In the rows, 128 means zero.
One turn sends every row of this set to another row. A few are shown first. Where does it send the rows asked after them?
j_793: [151 126 104 124 119 106 132 112 119  92 124 107 122]
j_459: [118 147 105 129 106 100 119 139 136  94 123 115 124]
j_390: [147 130 126 131 110 145 160 111  93 129 132 127 125]
j_23: [133 172 132 112 124 164 126 164 111 106 126 125 154]
j_410: [122 136 135 137 137 125 115 131 109 130 164 107 112]
j_896: [138 165 120 115 122 165 131 166 105  95 114 135 144]
j_514: [148 133 136 141 156 151 137 156 110 127 131 142 135]
j_892: [135 115 111 146 133 131 127 121  94 115 140 127  97]
j_95: [ 99 157 126 109 106 131 145 162 118 118 131 118 122]
j_392: [136 144 124 137 112 105 118 112 135 115 147 101 140]
j_277: [144 169 140 116 127 164 127 151 108 113 137 122 160]
j_141: [150 125 101 142 110 110 130 108 120 100 123 123 126]
j_349: [133 145 144 134 158 145 131 170 121 126 134 135 136]
j_144: [130 142 134 136 155 143 130 176 119 120 126 140 130]
j_296: [127 142 107 115 117  98 123 134 130  89 126  98 121]
j_709: [134 143 142 124 113 140 151 116 104 141 151 113 137]
j_397: [133 132  96 137 108 105 126 126 126  89 113 123 120]
j_845: [151 133 117 142 112 108 126 101 125 112 138 111 138]
j_773: [109 158 144 114 111 134 144 140 115 136 151 104 135]
j_145: [110 143 108 115 102 133 154 155 103 107 113 132 110]
j_236: [143 164 116 138 107 129 167 141  85 105 112 126 153]
j_650: [155 128 115 126 121 106 128 105 121 101 135  96 128]
j_6: [134 125 126 145 135 130 121 118  98 127 156 114 109]
j_661: [121 153 119 128 110 102 116 132 140 105 139 104 135]
j_165: [143 150 151 128 151 131 121 136  97  89 151 109 157]
j_442: [139 131  99 119 119 104 128 127 123  83 118 106 117]
j_237: [143 138 144 140 157 147 134 159 114 130 137 135 139]
j_706: [136 135 129 139 156 146 136 173 116 116 120 146 128]
j_515: [133 169 116 133 105 125 164 153  88 104 108 126 150]
j_148: [137 138 123 128 144 131 130 153  89  63 116 131 134]
j_402: [156 128 127 137 148 135 135 133  86  71 122 127 140]
j_129: [127 159 148 121 148 125 120 154 104  82 143 109 154]
j_860: [106 136 110 132 130 121 117 153 109 108 137 121  93]
j_211: [125 153 133 121 146 126 122 164 101  66 125 119 141]
j_409: [130 178 132 131 107 124 158 147  95 115 128 115 163]
j_498: [107 142 124 132 133 120 113 149 114 119 154 110 104]
j_76: [152 154 117 120 121 169 135 154  95  96 110 141 145]
j_903: [128 177 124 129 105 125 160 157  95 108 118 120 155]
j_499: [158 158 137 123 128 170 132 137  99 114 133 126 158]
j_62: [157 137 143 137 152 135 129 125  87  85 140 118 150]
j_170: [143 137 122 120 123 102 124 113 128 104 144  89 133]
j_161: [149 166 126 140 111 129 166 132  85 116 121 123 160]
j_746: [134 127 108 127 105 144 161 130  93 114 114 136 112]
j_22: [131 146 118 115 121 100 120 129 133  99 138  91 129]
j_60: [161 152 125 124 124 171 136 139  93 105 120 138 150]
j_598: [120 123 104 140 130 127 123 142 100 106 131 129  92]
j_692: [141 172 134 135 110 127 160 138  91 119 130 115 164]
j_582: [146 130 132 144 155 148 137 161 110 119 123 148 129]

j_459 -> j_661
j_896 -> j_23
j_148 -> j_211
Where do these go?
j_144 -> j_349
j_650 -> j_793
j_903 -> j_409
j_773 -> j_709
j_860 -> j_498

One turn sends every row of this set to another row. A few are shown first. Where does it send the rows asked after them?
j_527: [149 184 157 136 124 107 187  99 114 119 133 138]
j_955: [126 148 181 137 105  82 180  99 108 108 122 133]
j_538: [139 139 164 126  79  76 122  99 114 137 131 140]
j_450: [111 144 173 137 104  87 180  90 113 111 115 122]
j_55: [134 203 146 141 115 112 164 107 126 145 154 116]
j_741: [138 182 194 121  91 119 147 105 114 124 124 147]
j_517: [120 171 190 123 104 103 163  79 127 107 114 126]
j_917: [107 145 138 112 109  83 172  84 133 133 136 101]
j_216: [129 138 174 140  79  78 126  97 124 135 127 122]
j_119: [144 186 166 102  87 122 141 112 130 152 143 141]
j_623: [136 180 151 128 125  95 185  85 119 114 154 129]
j_830: [148 197 153 143 119 119 173 112 118 137 132 132]
j_747: [122 162 124 104  95  98 148 109 129 165 150 115]
j_259: [128 192 145 130 119  97 169  92 126 131 167 115]
j_767: [132 178 144  91  97 110 151  91 153 151 141 118]
j_548: [142 131 150 119  96  87 131 105 132 148 110 112]
j_143: [145 168 174 141  90 102 163 127 102 137 118 155]
j_157: [139 181 141 126  91 105 144 130 119 170 134 136]
j_876: [109 151 153 120 113  70 172  86 128 123 141 100]
j_39: [148 134 150 112  92  83 124 104 119 146 119 135]
j_717: [129 162 182 145  88 108 160 119  94 128 118 147]
j_850: [131 133 164 138  88  84 132 100 135 142 114 104]
j_7: [136 174 151 125  83 113 142 129 105 162 139 144]
j_152: [116 168 159 105 107  97 166  72 151 125 123 108]
j_453: [117 170 127 114 103  85 149 105 135 160 146 103]

j_517 -> j_152
j_876 -> j_453
Where do these go?
j_850 -> j_548
j_55 -> j_830
j_450 -> j_917

One turn sends every row of this set to another row. A few are shown first. Where does it send the rows asked after them?
j_194: [157  94 131 124 132 139 132  88 135 118 123 145 121 134 144 132]
j_302: [129 132 119 116 108 121 130 133  77 126 154 117 118 152 110 115]
j_43: [118 101 136 127 132  93 112 114 127 156 124 151 145 107 129 120]
j_782: [130 124 128 117 122 154 122 128 111 116 165 111 121 139  98 106]
j_878: [133 104 127 153 120 137 139 142  99 133 147 153 135 143 131 157]
j_900: [126 127 133 118 142  90 131 124 116 142 103 118  94 122 122 111]
j_952: [119 140 142 138 134 109 109 127 101 146  94 115 151 129 137 115]
j_696: [147 118 122 132 120 154 137 128 132 117 116 123 147 152 160 112]
j_358: [132 124 126 143 120 154 110 120 101 135 125 131 110 162 119 157]
j_678: [130 109 124 117 128 122 134 121  90 109 171 136 116 120 105 123]
j_959: [131 113  98 120 106 119 120 107 108 114 107 148 131 143 160 127]
j_494: [104 119 123 119 113 116 124 135 141 149 113 122 130 121 110  88]
j_868: [117 110 107 140 129 155 103 142 127 116 148 150 117 138 128 146]
j_891: [132 124 145 126 160 123 100 131 151 147 122 119 122 123 133 109]
j_189: [119 115 150 139 143 118 145 121 117 126 110 120 138  95 111 104]

j_189 -> j_900
j_358 -> j_868
j_952 -> j_891
Where do these go?
j_696 -> j_194
j_678 -> j_302

